In the rows, 128 means zero.
Where one turn sends some rows of the set: a few examples, then the rows asked:
j_732: [135 146 117 124 128 110 102 117 135 153 134 113 114]
j_36: [139 138  94 127 135 142 106 108 148 149 156 116 113]
j_681: [120 137 111 107 178 129  95  92 159 160 122 154 108]
j_902: [120 133 116 106 175 126  90  93 160 157 119 154 114]
j_268: [125 127 140 132 154 136 125 126 121 148 133 128 135]
j_123: [136 132 105 128 125 110 107 112 137 149 142 131 100]
j_623: [107 124 108 126 135 154 116 129 123 166 149 148 122]
j_593: [111 125 108 118 174 132 100 102 164 149 135 164 110]
j_640: [103 131 131 113 120 143 111 115 130 182 133 139 123]
j_756: [134 129 118  95 134 155 109 110 157 176 146 134 139]
j_284: [104 119 127 129 128 139 121 115 125 170 130 150 108]
j_49: [135 127 142 120 146 113 118 124 135 159 114 129 124]
j_829: [125 132 113 105 110 123 100 119 150 164 154 138 125]
j_31: [135 129 107 101 122 133 107 110 145 158 166 144 132]
j_527: [135 139 131 111 157 133 112 130 123 171 118 123 136]
j_952: [115 133 119 106 177 130  92  94 159 160 118 156 115]
j_19: [148 147 111 120 142 118 107 105 125 149 141 114 118]
j_542: [141 140 108  88 134 134 101 118 139 181 141 135 134]
j_331: [148 144 102 115 127 131 111 117 139 144 151 121 119]
j_550: [112 126 111 122 178 130 101 104 163 145 133 161 110]
j_382: [113 127 109 118 178 130  97  96 159 145 137 159 110]
j_88: [117 135 116 110 180 132  98  93 157 163 120 156 109]
j_497: [109 126 119 136 144 168 121 114 132 165 139 129 122]
j_501: [115 130 129 121 135 161 127 122 123 165 134 138 130]
j_321: [132 124 124  92 118 122 107 111 151 176 138 149 124]
j_785: [115 129 141 133 139 126 114 134 129 156 125 124 129]
j_341: [106 125 108 120 169 134  93  99 160 146 134 163 108]
j_456: [117 133 117 109 182 129  96  92 157 156 126 155 113]
j_14: [109 126 113 118 178 133  99  97 159 147 136 161 110]
j_367: [144 137 131 122 158 139 116 120 144 156 126 109 137]
j_504: [140 143 130 126 149 137 122 126 126 148 125 115 128]
j_736: [108 126 109 125 173 131  94 100 158 143 130 158 108]
j_25: [111 130 127 109 133 155 119 102 120 180 139 143 128]
j_140: [116 133 115 106 179 130  96  91 159 159 128 157 113]
j_107: [132 137 112  95 118 152 114 113 141 171 149 142 130]
j_515: [134 137  95 132 140 127 106 130 129 144 152 125 115]

j_49 -> j_284
j_515 -> j_527
And these:
j_331 -> j_504
j_785 -> j_640
j_25 -> j_31
j_550 -> j_88
j_497 -> j_756
j_382 -> j_456
j_952 -> j_341

Where one turn sends some rows of the set: a few examples, then the rows asked:
j_485: [105 129 152 121 128 147 134 120 132 135 108 117 139 142  97 121 126 133
 157 130 130 126 116 139 100 126 150 106]
j_686: [107 121 128 133 115 130 103 108 110 107 124 137 126 108 130 126 130 130
 122 120 109 117 121 117 137 152 151 124]
j_493: [135 131 128 135 122 133 146 126 113 147 136 122 106 142 118 123 103 130
 138 139 159 134 127 128 117 110 109 136]
j_578: [124 116 142 151 115 127 133 112 131 135 123 106 132 134 112 156 116 131
 136 123 137 146 162 126 120 128 120 143]
j_768: [114 129 154 133 136 138 132 115 127 141 118 131 140 147 104 122 139 132
 153 125 135 135 117 158 120 141 143  97]
j_605: [118 133 146 109 152 139 149 115 126 135 140 113 151 129 124 113 134 144
 134 130 119 106 101 134 110 144 133 110]
j_157: [ 94 115 137 129 109 124 119 109 113 126 129 129 132 138 118 129 128 130
 136 120 121 143 116 150 110 139 167 125]
j_481: [134 122 116 130 138 149 129 119 124 139 126 119 138 126 118 114 130 123
 116 154 163 142 121 133 102 125 104 135]
j_691: [123 133 141 118 147 135 129 118 126 111 127 123 135 102 132 111 132 141
 127 134 105  99 116 111 144 150 140 121]
j_52: [127 114 126 154 135 139 121  98 124 141 129 103 142 125 123 140 130 127
 123 155 143 160 136 121 110 118 121 131]
j_563: [147 118 124 131 155 110 115 138 161 117 124 124 113 140 135 127 138 142
 114 127 134 132 119 115 148 125 135 138]
j_822: [157  94 132 143 136 119 117 131 134 105 131 113 124 140 155 125 138 132
 140 123 130 136 124 112 145 115 141 135]
j_267: [ 99 118 136 140 112 136 102 109 115 124 111 141 126 134 109 134 132 122
 142 115 128 138 124 140 122 142 152 106]
j_314: [151 119 140 161 117 126 136 119 139 133 128 123 128 138 110 138 114 120
 124 150 160 127 108 134 127 135 109 120]
j_266: [143 119 123 111 138 136 141 143 134 115 131 121 123 131 122 107 127 121
 148 142 144 131 103 123 144 102 108 131]
j_302: [113 129 136 103 138 141 125 122 130 115 129 126 139 107 133 115 122 139
 123 122 104  96 116 108 114 146 133 120]
j_561: [128 137 153 108 131 137 150 114 139 136 132 106 151 125 121 111 128 147
 147 133 123 114 103 134 128 153 132 111]
j_77: [108 132 132 112 135 123 134 117 142 115 139 114 131 105 126 107 126 133
 116 134 115  89 116 122 126 148 143 118]
j_510: [152 126 115 113 143 149 120 136 147 143 119 124 124 117 145 108 132 121
 128 135 152 138 118 120 120 124 111 131]
j_62: [152 120 115 133 133 133 115 126 152 138 143 131 124 118 166 113 143 127
 131 131 129 141 134 119 119 125 139 140]
j_4: [108 126 131 110 129 136 128 127 142 104 146 126 136 104 124 102 126 141
 133 131 111  99 116 118 124 152 137 126]
j_164: [130 112 121 159 135 137 109 111 146 130 139 119 129 119 141 131 138 126
 134 144 124 148 152 108 106 109 144 135]
j_517: [130  97 116 147 138 113 118 125 135 124 138 130 140 136 126 134 118 151
 132 121 117 144 146 100 118 115 123 150]
j_245: [146 121 130 137 146 121 126 137 163 114 133 135 120 142 111 113 126 117
 120 140 156 120 109 124 130 132 108 128]
j_155: [101 127 151 121 143 144 132 110 128 139 128 115 136 144 109 127 131 135
 153 126 127 133 108 141 108 124 141  90]
j_55: [140 111 120 158 130 116 119 133 135 121 124 127 115 136 134 143 137 156
 112 138 128 125 136 124 127 116 158 146]
j_774: [140 112 135 173 116 133 125 126 129 131 108 118 119 130 113 156 116 139
 126 149 141 124 131 120 118 113 138 125]
j_849: [144 136 122 131 130 125 138 140 137 143 143 120 117 141 132 114 125 114
 151 128 145 119 109 108 125 109 105 135]
j_957: [124 129 151 115 144 132 150 107 148 139 130 105 139 123 116 111 122 145
 137 133 130 106 111 138 124 146 143  97]
j_831: [105 122 134 111 109 131 105 106 122 119 129 134 126 114 143 133 119 134
 124 112 103 128 121 117 126 146 144 113]
j_198: [126 127 137 129 115 130 150 129 124 125 136 120 132 139 106 127 120 122
 134 153 149 141 138 147 127 116  98 135]
j_98: [ 95 114 132 115 123 128 104 117 130 112 124 117 123 107 130 131 118 129
 133 113 104 135 116 115 139 143 152 120]
j_663: [127 107 126 143 129 125 132 116 113 138 127 123 120 137 115 140  97 152
 129 132 140 154 148 119 118 113 119 142]
j_633: [155 103 113 127 138 126 131 128 135 116 142 122 125 129 145 113 136 136
 146 111 132 127 103 108 139 120 142 152]
j_930: [145 121 139 132 121 127 140 138 124 120 131 109 126 143 130 124 128 122
 122 140 163 125 133 146 133 135  96 133]
j_539: [144 116 115 139 137 108 124 136 147 130 150 125 140 139 141 121 136 129
 145 117 120 127 118  96 128 117 114 146]
j_32: [111 114 144 125 128 136 132 111 141 137 112 126 139 140 100 118 123 140
 148 129 134 123 116 147 103 128 156  90]
j_834: [134 100 121 154 128 130 121 119 139 119 132 120 126 129 127 137 129 137
 142 102 128 125 148 103 111 126 150 159]
j_889: [136 108 145 154 129 138 128 120 123 121 111  95 126 143 112 144 119 130
 130 130 160 130 150 122 119 128 112 131]
j_522: [102 108 127 126 102 118 111 108 124 128 116 133 137 135 118 129 130 131
 128 121 120 135 112 146 116 134 163 105]
j_634: [126 137 154 120 158 140 148 124 135 128 128 125 144 127 114 104 139 142
 144 139 122 104 117 140 126 143 137 107]
j_336: [141  90 132 166 129 128 121 116 122 104 132 114 128 146 128 133 132 140
 133 126 144 127 147 117 112 122 146 145]
j_200: [148 112 130 125 134 130 125 158 141 101 128 124 118 137 141 109 135 116
 137 137 144 119 127 125 137 111 112 130]
j_290: [ 91 120 137 126 109 135 111 105 121 123 137 141 124 140 120 130 128 130
 141 121 119 139 123 142 105 130 152 101]
j_885: [ 97 119 124 115 115 117 105 115 132 115 116 119 128 109 129 128 126 123
 117 121 106 116 114 116 134 137 151 113]

j_578 -> j_834
j_849 -> j_493
And these:
j_157 -> j_98
j_522 -> j_885
j_563 -> j_245
j_930 -> j_889
j_302 -> j_605
j_686 -> j_691
j_52 -> j_164

Where one turn sends some rows of the set: a few examples, then the rows asked:
j_939: [112 151 115 169 129 122 145 129 119 122 146 147 122 142 121]
j_979: [157 125 129 135 115 124 149 125 133 107 151 140 114 135 143]
j_554: [116 142 114 164 133 123 146 134 112 119 143 138 122 143 114]
j_287: [115 106 145 140 128 123 115 121 143 136 129 129 139 143 146]
j_352: [123 115 123 130 104 129 117 110 155 118 130 144 103 129 123]
j_119: [100 141 146 169 123 138 138 116 126 139 115 155 120 137 119]
j_451: [134 131 139 136 103 160 114 157 133 134 146 142 104 134 117]
j_117: [108 137 113 160 129 125 150 135 113 120 150 144 119 147 116]
j_234: [132 128 119 154 117 135 132 152 166 134 115 164 125 143 124]
j_618: [125 152 142 131 131 138 133 143 115 145 125 149 124 155 161]
j_911: [113 136 136 119 103 148 141 127 107 129 129 133 100 124 125]
j_796: [151 111 130 142 114 127 151 125 139 110 150 137 112 124 141]
j_418: [112 105 148 135 129 125 120 118 143 134 131 135 140 152 139]
j_256: [111 147 135 176 125 143 135 120 134 145 111 150 114 147 122]
j_505: [122 114 132 141 110 124 122 106 157 135 133 137  97 130 123]
j_622: [125 153 141 131 132 141 132 135 115 146 129 147 127 161 156]
j_883: [120 158 133 128 127 136 129 146 114 145 119 147 129 155 149]
j_687: [125 136 119 159 125 134 129 151 159 135 106 160 123 142 122]
j_543: [132 111 125 138 106 114 125 112 152 124 124 136 102 126 126]
j_70: [131 151 147 131 126 142 131 134 106 145 130 140 117 157 153]
j_665: [132 132 139 132 100 163 114 152 141 142 145 139 107 138 124]
j_653: [152 121 132 134 114 123 150 118 138 109 150 140 110 128 143]
j_998: [116 106 143 132 122 117 124 122 150 142 131 127 134 144 145]
j_48: [130 134 124 160 119 134 140 145 163 134 108 162 122 144 120]
j_190: [119 136 150 124 114 150 142 134 105 130 130 135 101 120 139]
j_434: [135 139 145 128 101 163 122 153 132 128 142 144 111 132 116]
j_364: [127 130 137 131 104 162 112 151 138 128 149 151 105 137 117]
j_305: [156 127 134 134 114 129 146 121 131 119 161 133 109 138 143]
j_95: [104 137 145 162 130 139 139 113 137 144 116 150 117 157 114]
j_607: [124 154 143 128 124 143 137 138 112 148 125 146 118 154 157]
j_407: [152 120 132 134 118 127 155 128 132 109 157 142 114 131 139]
j_403: [113 112 147 141 134 118 123 118 143 134 134 132 140 138 147]
j_487: [120 147 114 160 122 122 148 138 113 119 142 144 123 141 108]
j_881: [136 129 123 160 120 137 140 152 167 133 115 159 123 146 125]
j_772: [107 131 142 129 107 145 148 134 102 129 141 145 100 125 135]
j_721: [131 123 128 162 120 133 141 149 167 129 120 160 129 132 125]

j_505 -> j_911
j_287 -> j_451
And these:
j_618 -> j_881
j_772 -> j_95
j_622 -> j_234
j_721 -> j_305
j_434 -> j_939
j_403 -> j_665
j_48 -> j_653
j_543 -> j_190
j_687 -> j_796
j_364 -> j_117

Where one turn sends some rows of the set: a few examples, then the rows asked:
j_413: [150 131 152 144 147 134 142 139 111 122 113 124 125 116]
j_350: [150 133 117 109 117 114 142 137 114 133 118 111 120 130]
j_152: [138 127 122 118 121 143 154 111 103 128 130 112 114 122]
j_817: [140 111 110 123 132 137 115 121 127 102 142 100 108 111]
j_426: [145 103 130 126 147 138 110 136 119 127 131 107  98 114]
j_395: [125 110 135 125 156 149 102 132 112 134 116 116 113 121]
j_657: [129 114 142 147 112 108 112 110 123 122 119 100 134 118]
j_205: [142 114 153 142 148 137 143 146 124 126 111 128 133 143]
j_676: [141 108 127 134 144 136 120 145 126 100 149 107 101 123]
j_286: [130 104 144 138 148 118 129 148 143 117 115 138 129 142]
j_896: [124 136 113 120 119 124 142 113 113 104 140 123 110 106]
j_252: [114 108 113 117 113 136 135 140 132 109 153 105 118 130]
j_783: [123 123 147 151 117 117 113 108 116 125 115 100 141 122]
j_69: [ 99 121 119 124 122 152 134 137 121 110 144 111 137 137]
j_291: [118 119 127 141 152 145 117 145 124  91 144 117 119 134]
j_425: [138 106 127 144 108 123 137 145 100 109 118 136 125 107]
j_211: [121 122 145 155 116 121 120 113 119 117 120  99 147 135]
j_111: [111 137 117 113 128 118 126 138 120 128 107 133 143 145]
j_471: [139 102 132 141 111 132 137 144  96 123 108 133 129 115]
j_612: [ 97 128 123 118 128 156 123 127 107 130 126 113 137 121]
j_508: [126 105 124 144 111 118 132 148 109 100 120 144 130 114]
j_890: [123 109 124 113 125 146 146 116 114 142 118 120 125 148]
j_477: [140 143 111 117 116 109 144 141 120 107 131 116 124 129]
j_818: [100 123 110 115 123 117 129 118 131 103 134 138 119 123]
j_327: [128  98 133 141 115 133 133 146 102 124 105 142 137 128]
j_112: [114 111 155 139 142 111 131 134 141 118 119 131 126 152]
j_127: [123 113 143 155 113 116 121 118 129 111 127  99 142 140]
j_58: [118  99 128 145 114 125 129 149 110 110 112 147 139 126]
j_520: [121 112 122 123 145 161 109 116 114 129 116 107 131 131]
j_377: [141 112 117 119 137 150 112 114 114 127 125  99 113 112]
j_469: [112 118 120 108 122 142 115 122 112 142 124 110 119 104]
j_596: [108 114 116 128 145 155 110 124 128 106 128 113 136 142]
j_142: [129 118 163 141 143 130 142 129 120 133 112 119 126 148]
j_265: [119 113 109 130 137 141 114 126 136  90 145 110 123 130]
j_169: [108 121 133 136 158 153 105 138 116 111 124 122 126 133]
j_595: [115 145 111 119 123 112 135 142 123 103 124 130 137 138]
j_645: [ 99 106 117 113 127 130 130 120 132 125 121 136 129 150]
j_969: [128 109 140 150 110 105 117 116 131 114 127  98 133 129]
j_490: [141 134 161 140 140 125 141 123 109 129 116 115 115 121]
j_903: [125 105 114 108 114 129 123 131 126 129 141 106 108 109]
j_865: [119 122 149 139 139  97 125 132 141 104 127 133 113 126]
j_103: [130 116 139 137 145 104 121 144 140 108 119 143 120 115]
j_486: [132 128 119 106 125 121 131 133 114 146 104 120 132 140]
j_500: [136 136 152 139 136 104 132 124 122 112 126 123 108 107]
j_917: [142 133 144 141 146 114 129 137 121 111 119 133 117  99]

j_291 -> j_169
j_520 -> j_377
j_890 -> j_152
And these:
j_211 -> j_783
j_58 -> j_327
j_286 -> j_205
j_477 -> j_595
j_69 -> j_612
j_112 -> j_142

Where one turn sends some rows of the set: a few examples, then the rows asked:
j_830: [108 125 157 134 138 139 114 107 136 147 133 148 118 148 122 123 116 144
 127 114 110 129 121 134 126]
j_304: [ 95 121 144 134 114 120 121 111 141 144 121 152 145 147 122 117 122 140
 131 120 114 122 121 117 125]
j_534: [106 116 148 131 138 128 119 111 147 141 130 145 127 151 129 126 120 140
 123 111 106 132 120 131 127]
j_816: [ 97 116 146 127 129 119 119 113 147 143 121 144 143 151 126 122 122 137
 128 116 117 127 118 129 126]
j_644: [140 140 108 141 134 141 145 137 132 137 131 114 116 100  97 156 136 120
 135 146 146 126 144 126 136]
j_761: [141 143 112 136 134 139 139 139 132 142 134 113 124  94 105 151 142 126
 136 144 146 122 141 136 135]
j_891: [136 145 123 140 124 143 151 141 125 132 139 123 116  99 106 154 149 121
 136 151 144 121 144 115 140]
j_793: [101 131 159 130 130 136 109 108 130 152 126 149 129 146 115 118 118 143
 135 123 122 122 121 130 123]
j_668: [100 116 111 133 133 143 151 103 120 164 117 129 154 144 111 112 117 131
 137 146 112 127 133 120 144]
j_725: [138 149 125 138 120 141 144 142 125 139 141 122 124  92 111 148 152 128
 138 149 144 117 141 125 139]
j_803: [137 144 127 151 103 140 153 143 132 135 139 124 135  96 118 146 152 128
 138 145 144 120 137 128 148]
j_491: [102 116 139 136 124 121 125 111 147 139 128 152 134 149 128 121 121 141
 124 112 102 129 122 119 125]
j_924: [102 124 142 143 114 129 122 107 136 144 129 159 130 145 121 116 118 145
 128 116 102 124 125 113 122]
j_114: [ 97 130 152 136 115 130 115 108 130 150 124 156 137 144 116 114 120 144
 135 124 117 119 122 118 122]
j_118: [ 97 115 120 115 149 139 152 110 121 158 124 126 150 145 120 118 130 127
 133 148 110 126 132 116 143]
j_566: [100 118 144 116 149 149 154 113 116 155 132 126 145 148 128 119 137 128
 134 150 115 127 128 125 152]
j_158: [106 131 152 142 123 139 115 105 130 150 132 157 120 144 117 117 115 147
 131 118 107 125 124 122 123]
j_847: [139 135 115 157 105 135 153 140 144 136 130 117 141 101 116 147 142 127
 136 137 146 126 135 139 150]
j_174: [141 132 105 155 123 140 150 135 143 136 125 110 125 107 101 155 129 121
 135 139 149 132 140 138 144]
j_277: [135 129 112 157 108 165 152 134 113 125 135 142 109 128 115 155 105 132
 135 128 123 131 144 121 160]
j_866: [132 122  92 150 114 152 153 134 120 122 129 139 114 127 113 156 105 129
 131 127 119 131 146 113 153]
j_757: [139 133 119 163 106 141 159 139 143 130 129 117 131 109 113 153 138 121
 136 139 149 130 137 135 154]
j_86: [103 122 151 134 133 160 153 108 114 161 130 129 146 149 124 114 128 133
 139 148 120 128 125 134 159]
j_560: [103 121 130 145 124 156 152 102 116 167 121 131 151 147 114 109 116 135
 141 146 118 128 129 131 154]
j_855: [142 134 105 148 124 135 144 138 144 141 127 110 134  99 108 151 136 125
 135 136 147 127 137 145 142]
j_906: [101 121 155 125 139 129 112 111 140 148 124 142 133 150 121 124 119 140
 130 118 122 127 118 136 126]
j_987: [136 129 127 145 122 167 151 139 111 121 142 138 102 131 123 160 114 130
 132 130 126 131 141 125 163]
j_465: [133 123 118 130 135 156 152 143 117 116 142 134 104 130 126 165 120 125
 127 130 121 132 142 119 157]
j_97: [131 119  97 133 130 147 153 140 123 117 134 134 111 128 120 163 114 124
 126 128 117 132 146 112 151]
j_113: [135 141 131 153 106 143 160 143 132 127 138 124 125 104 116 152 150 121
 136 147 146 124 139 120 151]

j_304 -> j_793
j_644 -> j_757
And these:
j_465 -> j_866
j_560 -> j_566
j_761 -> j_847
j_830 -> j_491

